(in the rows, 128 means zero)
The rows below fall into families. The same turns and mirrors carry the whole set onto itself and the rows of a family onto each other. For each named row, which other rows are in its family? Write them in the order they are listed.
These 40 rows form 5 families of 8 rows each.
j284: [125 138 140 156 138 133 103 114 158 135 151 102 153 109 125 137 105 120
 131 129 116 112 131 118 157 117 126 101]
j694: [129 125 150 147 120 142 100 109 166 129 161 111 142 106 122 131 112 128
 138 133 110 105 130 141 160 109 135 102]
j981: [147 140 123 100 133 122 140 149  93 137 101 166  89 136 145 101 145 128
 119 111 135 132 130 140 106 126 151 151]
j916: [131 127 140 152 128 134 111 102 167 131 158 109 140 112 121 123 109 117
 137 115 114 103 121 142 163 103 127  99]
j752: [135 117 135 158 131 139 112 111 156 130 166 107 155 111 123 127 103 128
 134 119 125 107 124 134 151 110 130  89]
j714: [130 121 147 150 121 144 102 115 157 129 167 110 151 105 124 132 106 133
 136 136 118 106 131 136 155 113 136  96]
j36: [130 135 146 158 131 134  97 108 164 129 152 104 144 107 126 137 110 112
 128 132 115 112 137 124 154 114 123 102]
j938: [153 136 126 102 130 124 136 149  90 132 106 169  88 135 148 102 146 127
 114 115 138 133 135 144  99 126 149 147]
j556: [132 124 123 100 138 105 149 139  87 134 108 164 102 137 143 101 147 133
 108 116 121 128 122 130 105 143 158 147]
j841: [116 128 134 170 136 140 102 120 160 138 153 110 149 114 114 134 120 114
 134 113 103 112 130 122 160 107 133 115]
j688: [125 139 143 154 135 133 101 109 165 134 150 102 145 108 124 136 109 114
 131 128 112 110 130 123 160 113 123 104]
j168: [137 123 117  97 123 114 139 143  84 126 118 160  93 136 154 100 135 124
 106 119 134 140 137 139  94 135 160 136]
j150: [135 127 120  96 122 112 137 135  91 127 113 161  85 135 152  98 139 117
 109 119 129 137 137 144 100 131 160 143]
j933: [129 118 138 173 129 145  95 121 157 129 164 112 150 111 120 138 121 111
 126 121 111 116 138 127 145 110 131 107]
j200: [114 126 138 157 143 144 103 117 148 135 150 101 160 108 119 140 116 123
 134 125 115 111 124 138 157  97 131 107]
j731: [136 126 129  98 131 106 142 131  96 130 109 168  88 136 144 103 152 123
 105 116 119 126 126 140 106 138 156 151]
j260: [139 118 141 155 124 141 107 105 163 126 165 111 142 110 124 125 109 119
 132 122 121 105 128 144 152 106 128  93]
j705: [145 118 131 103 125 110 137 136  91 123 117 169  91 134 148 105 151 124
 101 122 125 129 131 139  95 142 156 144]
j490: [124 124 145 148 128 140 107 117 157 135 160 108 157 109 119 132 104 138
 140 131 114 106 125 131 162 113 137  98]
j924: [145 130 125  90 115 125 145 138  93 128 104 167  99 135 152 110 141 114
 118 113 126 129 147 135  91 138 149 140]
j98: [122 129 146 145 126 138 106 111 164 135 156 110 147 107 119 130 109 131
 141 129 109 105 123 136 166 110 136 105]
j719: [131 133 142 158 133 135 100 114 159 129 155 102 152 107 127 138 107 118
 128 132 119 114 136 121 151 117 125  97]
j298: [128 126 113  97 130 110 144 143  81 134 113 159  98 138 150  99 133 129
 111 116 131 139 131 135 102 135 163 140]
j364: [121 122 132 174 136 142 102 125 151 135 159 109 157 113 116 136 117 119
 132 119 110 114 133 120 150 113 134 108]
j869: [151 140 118 104 125 127 146 140 100 131 111 180 103 139 152 109 148 122
 117 120 128 138 137 141  85 136 149 123]
j525: [124 125 140 170 130 143  95 116 163 131 158 112 140 112 117 136 124 107
 130 117 103 113 135 130 154 104 130 115]
j656: [145 147 120  99 126 124 147 135 106 132 104 180  95 141 148 107 151 116
 120 117 121 135 134 144  93 130 149 131]
j461: [142 116 123 104 133 110 144 142  84 129 117 166 104 134 146 107 146 133
 103 121 128 132 127 131  94 145 158 140]
j177: [139 137 124  88 118 122 150 136  96 133  96 165  98 137 150 107 142 115
 121 109 122 127 141 134 101 136 150 146]
j483: [136 135 119  89 124 121 154 141  89 135  99 162 108 136 148 108 138 120
 121 110 123 128 140 127  98 141 153 142]
j143: [147 137 120 102 136 123 142 154  86 137 104 166  98 137 145 102 141 134
 119 112 138 132 129 135 101 130 152 147]
j937: [122 121 140 160 139 148  99 120 146 131 158 103 161 106 123 141 116 123
 130 129 120 114 130 140 150  99 131 103]
j460: [127 125 134 152 134 134 117 109 159 135 157 106 153 113 117 123 103 127
 139 114 118 104 118 134 163 108 130  96]
j693: [123 123 143 157 134 147  95 114 152 129 157 105 150 107 124 140 120 117
 129 130 116 112 132 146 149  94 128 105]
j762: [143 144 112 104 134 124 152 144  94 137 108 176 113 143 146 107 144 129
 121 117 128 137 130 134  89 137 152 123]
j76: [144 129 121  92 119 125 150 142  86 130 105 164 109 136 151 110 138 121
 118 113 128 131 145 129  91 141 151 136]
j85: [118 129 143 154 139 143  98 112 155 133 150 104 149 106 121 139 120 117
 133 125 113 111 126 144 159  93 129 111]
j737: [127 130 116  95 129 107 144 138  91 134 109 160  88 137 149  98 138 122
 112 114 127 136 131 139 107 131 161 146]
j960: [138 149 115  98 132 121 153 138 100 139 100 177 103 143 145 105 148 123
 125 112 121 134 127 138  99 133 151 131]
j115: [154 133 121 104 132 126 139 153  88 132 109 167  97 135 147 104 142 132
 115 117 141 134 134 138  95 130 150 143]

The rest of the family of j168: j694, j714, j150, j490, j98, j298, j737
The rest of the family of j731: j916, j752, j556, j260, j705, j461, j460
The rest of the family of j525: j841, j933, j364, j869, j656, j762, j960

The rows below fall into families. The same turns and mirrors carry the whole set onto itself and the rows of a family onto each other. For each named row, which other rows are in its family? Write them in the order they are listed.
These 32 rows form 4 families of 8 rows each.
j503: [ 89 140 109 171 106 139  90 107 149 101 129 170 152 116 140 155 127 144
 122 139 122  58 150]
j654: [ 71 151 123 152 109 146  83 103 148 119 120 169 149 122 152 131 122 160
 116 151 119  62 150]
j142: [ 79 126 123 150 110 160 108 109  87 130 122 152 111 149 145 129  57 129
 149 126 116  64 157]
j736: [ 90 134 126 141 117 177  88 119 100 117 129 140 104 140 145 127  60 127
 140 128 116  52 136]
j82: [120  96 112 146 122 149 111 168 105  93 106 151 125 124 121 127 116 126
 121 151 107  59 146]
j817: [ 63 143 105 107  99 161 103  73 136 134 140 165 120 134 158 173  90 114
 127 126 110  98 150]
j18: [110 134 119 108 119 146  71 125 152 129  77 156 117 116 139 163 103 111
 141 123 123  82 126]
j838: [101 120  96 108 127 145 121 139 157 137 116 185 154 129 141 161 145 121
 104 151 110 110 165]
j299: [ 83 122 107 141 123 171 135 130  94 130 160 168 150 164 136 136 118 127
 117 155  88  91 180]
j261: [119 103  99  98 134 176 126 154 109 133 124 155 109 148 133 157  84  87
 130 128 105 100 152]
j289: [ 71 154 100 108 107 161 113  74 133 142 136 172 122 157 153 169 113 123
 120 129 127  95 148]
j431: [102 121 114 114 110 141  77 119 150 117  82 146 102 108 147 164 104 119
 133 118 118  67 120]
j440: [ 64 148 109 107 109 164 100  80 139 153 136 163 127 148 162 173 107 119
 129 122 100 100 153]
j221: [101 107 102  89 137 179 127 146 102 139 112 144 104 147 137 160  95  95
 134 119  91  93 145]
j183: [ 69 161 110 110 116 172 112  94 136 157 133 167 131 154 159 169  92 110
 119 110 110  91 155]
j541: [122  94 112 139 126 150  96 162 121  97 111 156 128 116 125 118 113 137
 126 169 115  71 146]
j258: [101 101 116 100 147 176 121 129 106 146 110 147  98 143 135 164  96  92
 121 128 104 111 151]
j780: [ 83 119 107 140 124 179 118 117  95 122 164 178 158 160 134 148 117 142
 123 154  90  97 171]
j511: [109 118 100 107 128 164 113 132 163 115 113 163 146 122 135 165 158 122
 101 144 102 104 143]
j840: [104 145 106 128 117 137  84 113 143 116  75 145 101 111 148 150  97 117
 130 116 112  84 123]
j756: [ 92 101 106  84 132 183 121 134  90 135 109 152 104 147 142 142  96  99
 130 127  91 105 155]
j574: [103 109  87 116 123 155 113 140 155 131 107 172 151 130 132 182 151 121
 112 151 100 101 153]
j178: [ 95 117  84 109 128 175 120 135 154 127 107 174 135 118 142 185 151 127
 113 147  99 101 154]
j123: [ 80 134 135 139 110 159  98 108  89 117 134 142 100 143 151 118  71 125
 137 121 106  57 147]
j459: [ 87 143 108 157  90 146 101 112 144  98 126 168 160 127 145 130 120 160
 130 142 114  56 149]
j528: [118  98 110 150 138 161 107 169 104 103  99 157 135 130 124 125 133 129
 125 139 104  65 155]
j9: [ 83 136 119 165  96 134  85 103 142 108 130 171 148 127 147 140 128 152
 116 153 116  64 154]
j833: [118  90 124 148 130 162 107 167 116 102 100 144 136 114 127 123 103 127
 131 141  92  73 151]
j973: [ 86  98 118 129 120 184 136 128 106 128 161 171 156 160 133 144 119 134
 122 154 107  83 177]
j366: [ 80 121 103 141 124 176 137 132 105 123 167 169 142 155 145 124 102 137
 104 156 102  81 174]
j411: [ 97 121 108 116 113 143  93 124 145 114  74 144  98 104 148 150 106 101
 130 112 124  67 135]
j606: [ 85 125 132 147 110 147  90 107  85 109 131 148 120 145 139 113  73 116
 140 118 114  63 151]

The rest of the family of j178: j503, j817, j780, j756, j528, j411, j606
The rest of the family of j973: j142, j289, j258, j511, j840, j459, j833
The rest of the family of j574: j82, j299, j431, j440, j221, j123, j9

The rows below fall into families. The same turns and mirrors carry the whole set onto itself and the rows of a family onto each other. For each named row, which other rows are in its family? Write them in the order they are listed.
These 18 rows form 3 families of 6 rows each.
j58: [145 150 123 168 122  92 105 111 111  78 104 131]
j29: [139 139 127 195 149 115 116 100 112  92 103 150]
j957: [136 119 107 130 128  91  92 106 143 145 139 113]
j668: [124 142 130 198 144 107 125 107 110 104  93 144]
j25: [123 126 120 166 138 107 135  77  83 117 152 134]
j212: [139 162 130 163 140  94  95 117 117  78 105 119]
j690: [121 131 115 139 139 123  90 116 158 140 102 108]
j129: [118 138 131 157 160 123 130  86 125 158 155 130]
j356: [130 132 123 140 140 127  77 122 135 133  98 100]
j578: [119 134 122 153 133 101 148  80 105 122 159 139]
j885: [129 133 128 143 160 121 138  92 120 155 151 141]
j182: [118 121 104 136 135  98  86 103 152 136 145 109]
j477: [116 139 116 154 158 128 134  89 106 156 142 143]
j246: [141 150 140 164 129  93 106 108 123  77 103 110]
j566: [106 132 119 157 142 104 145  88  87 119 146 139]
j437: [134 123 108 127 122 108  83 101 144 126 141 101]
j967: [129 157 132 192 150 123 113 102 116  92  95 135]
j263: [128 117 123 136 136 130  87 117 148 119 100 103]

The rest of the family of j129: j957, j668, j25, j356, j246
The rest of the family of j477: j58, j690, j578, j437, j967
The rest of the family of j182: j29, j212, j885, j566, j263

The rows below fall into families. The same turns and mirrors carry the whole set onto itself and the rows of a family onto each other. For each named row, which other rows are in its family? Write them in the order they are listed.
These 40 rows form 10 families of 4 rows each.
j637: [136 116 160 142 161 125 103 153 118 116 130 103 145 123  88 135]
j427: [ 95 129 126 131 145 153 123 135 139 143 140 150 139 104  92 118]
j532: [128 114 117 136  83 144 138  83 104 140 123 132 129 112 132 134]
j13: [156 109 160 130 139 147  90 155 126 109 138 127 143 114  95 131]
j814: [136 144 156 165 141 136  98 149 105 109 132 141 142 121  89 130]
j728: [138 111 109 134  87 147 141  90 114 139 128 129 118 110 125 139]
j684: [102 129 126 138 126 157 136 127 146 139 124 152 165 122 102 130]
j33: [ 89 127 124 128 137 149 123 108 138 135 113 152 146 117  88 121]
j930: [147 118 177 143 139 137 105 159 131 127 137 118 150 127  95 119]
j316: [145 132 159 148 149 141 102 157 128 123 127 125 159 112  85 127]
j601: [137 115 179 137 149 124 126 148 119 135 135 136 155 132  94 122]
j340: [128 125 169 151 153 131 104 158 124 122 154 125 147 128 103 138]
j636: [ 90 125 127 128 132 145 117 113 145 138 107 157 150 116 101 113]
j249: [150 122 154 129 106  79  96 119 120 134 133 102 109 120 123 136]
j729: [102 122 136 122 131 146 148 136 152 152 129 133 140  96  97 131]
j155: [137 144 161 141 101  92  90 132 107 126 130 103 117 116 141 131]
j391: [133  98 124 108  81 133 113  96 128 119 103 120 139 115 133 131]
j430: [138 114 157 134 146 138 104 155 121 108 118 109 148 130  80 115]
j43: [147 129 154 119  96  94  98 100 112 119 144 102 111 121 116 122]
j235: [143 103 155 148 158 127 103 156 117 122 140 108 141 129  90 130]
j687: [ 88 128 136 119 133 143 134 101 137 145 123 155 145 117 104 118]
j765: [128 126 101 146 103 136 118  88 115 130 109 101 120 103 141 138]
j494: [142 108 118 129  89 130 121  90 103 123 102 131 119 118 144 128]
j114: [144 120 156 147 113  91  98 109 110 110 129  95 109 124 137 131]
j271: [ 90 125 120 145 133 166 123 132 136 141 127 151 140 117 111 112]
j782: [136 120 161 131 119  89 104 126 119 151 126 107 100 108 143 124]
j539: [ 85 114 124 151 129 157 114 145 130 135 117 149 149 118 102 139]
j744: [138 115 154 155 143 130  96 158 110 113 131 100 150 129  94 146]
j283: [146 110 101 142  80 140 117 105 105 121 107 140 121 120 116 130]
j848: [133 118 138 155 124  98  92 106  93 145 138 101 108 138 135 122]
j551: [ 87 120 134 137 151 156 116 115 138 145 116 139 128 117  95 110]
j386: [122 136 155 153 112  91  93 133 107 133 128  84 121 117 133 135]
j162: [122 112 106 135  84 124 132  82 129 127 114 117 119 120 125 129]
j894: [136 113 145 137  95  91  95 118 108 146 129  97 101 128 133 132]
j661: [100 139 113 140 141 142 120 127 138 166 122 143 140 116 107 106]
j152: [136 132 147 131  97  84 108 129 101 150 140 102 122 111 136 138]
j452: [132 128 164 140  96  95  94 131 100 129 136  95 121 117 139 136]
j374: [141 117 119 138  84 139 117  90  98 130 121 142 129 101 135 150]
j434: [133 116  94 138 100 130 123  89 112 123 108 135 118 109 135 139]
j754: [132 108 122 125  89 147 140  78 111 121 125 138 129 111 117 132]

The rest of the family of j930: j249, j271, j434
The rest of the family of j452: j637, j532, j33
The rest of the family of j848: j814, j729, j391
The rest of the family of j386: j687, j744, j754
The rest of the family of j551: j430, j152, j374
The rest of the family of j782: j13, j283, j661
The rest of the family of j43: j601, j765, j539

The rows below fall into families. The same turns and mirrors carry the whole set onto itself and the rows of a family onto each other. For each named row, which other rows are in its family? Write them in the order they are listed.
These 32 rows form 4 families of 8 rows each.
j179: [136  97 115 135 118 154 115 109  84 158 128  92]
j355: [143 120  99 110 111 103 109 108 132 185 111  95]
j639: [122 101 102  82 133 132 107 105 137 110 123 119]
j373: [128 122  96  92 127 133 114 108 149 174 116  83]
j640: [156 110 118 136 141 138 120  99  91 166 136 106]
j597: [137 106 105 117 131 149 150 148 168 133 132 117]
j572: [144 106 117 121 108 116 144 145 160 129 137 131]
j507: [157  74  85 156 128 133 107 122  99 146 111 110]
j181: [125  87 131 103 102 149 100 113 145 130 112 101]
j378: [144 117  91 129 102 104 142 143 101 159 121 121]
j191: [153 118 108 102 102 108 123 140 161 143 136 103]
j953: [114 106  89 114 158 160 147 114 147 144 133 113]
j353: [143  98  99 143 116  89 130 116 128 153 119 145]
j132: [141  71 111 119 110 134  94 124 155 122 100 114]
j888: [146 125  76 113 113 121 132 143 107 171 117  91]
j199: [135 116  74 125 134 150 152 149 113 165 115 100]
j775: [148  84 112 147 111 142 107 118  98 168  98 102]
j328: [127  88 112  96 125 132 106 115 152 125  87 130]
j730: [124  89 114 100 120 152 106 109 136 109 141 101]
j999: [132  87  89  94 139 129 104 114 149 111 104 126]
j538: [143 108 105 116 103  84 111 112 145 160 112 124]
j543: [169  91 101 153 150 133 116 113 108 168 109 116]
j811: [158 101 126 146 135 138 120 106 102 177 110 113]
j67: [123 119  88 109 150 157 134 110 133 173 126  88]
j421: [117 102 124  84 119 135 110 106 140 124 106 122]
j408: [139  73  93 115 127 137 100 119 146 101 129 114]
j843: [129  91  97 138 134 111 144 118 144 130 128 154]
j844: [133 108  89 140 122 133 161 149 106 152 118 130]
j631: [123  97  89 142 155 141 155 117 129 142 134 138]
j798: [167 101  94 143 156 133 116 105  97 157 135 108]
j341: [146 117  96  99 125 140 130 144 169 147 132  89]
j106: [145  87  88 143 135 146 115 113  85 138 139 101]

The rest of the family of j639: j640, j328, j999, j543, j811, j421, j798
The rest of the family of j191: j597, j572, j378, j888, j199, j844, j341
The rest of the family of j373: j355, j953, j353, j538, j67, j843, j631

The rows below fall into families. The same turns and mirrors carry the whole set onto itself and the rows of a family onto each other. For each named row, which other rows are in its family? Write them in the order they are listed.
These 30 rows form 5 families of 6 rows each.
j586: [ 99 136 130 158 133 118 127  91 141  92]
j189: [ 99  96 132 154  95 103 119 112 105  86]
j358: [116 114 166 131 117 104 111 110 145  99]
j954: [ 91 126 105 128  98 114 176  77 112  88]
j991: [109 113 171 124 112 102 116 114 143 119]
j92: [111 118 160 149 116 118 104 105 133 114]
j941: [110 119 168 132 129 116 110 107 128 116]
j107: [108 139 159 101 122 128 153  81 132 131]
j273: [ 99 107 127 167  98 109 115 104 119  87]
j805: [ 96 123 108 120  89 106 181  82 113  94]
j520: [ 94 134 123 148 141 112 140  92 131  82]
j208: [104 130 134 142 131 102 135  96 150  75]
j724: [112  99 150 107  66 107 148 101 105 125]
j436: [104 129 111 128  88 131 172  71  98 107]
j846: [111 111 172 122 104 114 110 108 134 124]
j685: [115 111 142 119  70 131 148  86  90 129]
j974: [115 141 145 110 105 139 159  73 112 134]
j439: [ 94 143 128 133 137 114 148  84 149  92]
j517: [107 121 120 112  86 114 182  77 102  94]
j526: [116 147 136  99 118 135 156  75 122 124]
j787: [122 108 145 104  73 126 134  95  95 127]
j95: [117 136 152  94 108 124 173  76 117 119]
j582: [110 140 152  95 115 119 165  82 133 129]
j790: [108  94 149 117  65 113 137 101  97 120]
j992: [ 94 137 127 136 134 100 150  94 152  88]
j414: [105 122 100 121  85 122 164  79  98  93]
j986: [ 93  97 117 149  81  99 132 104 115  80]
j282: [106 100 135 149  96  94 121 110 129  74]
j426: [ 96  96 126 147  85  89 132 113 123  84]
j662: [119 105 153 101  72 116 159  90  96 118]

The rest of the family of j685: j586, j92, j273, j436, j974
The rest of the family of j582: j991, j805, j724, j992, j426
The rest of the family of j208: j358, j517, j95, j282, j662
The rest of the family of j941: j189, j520, j526, j787, j414

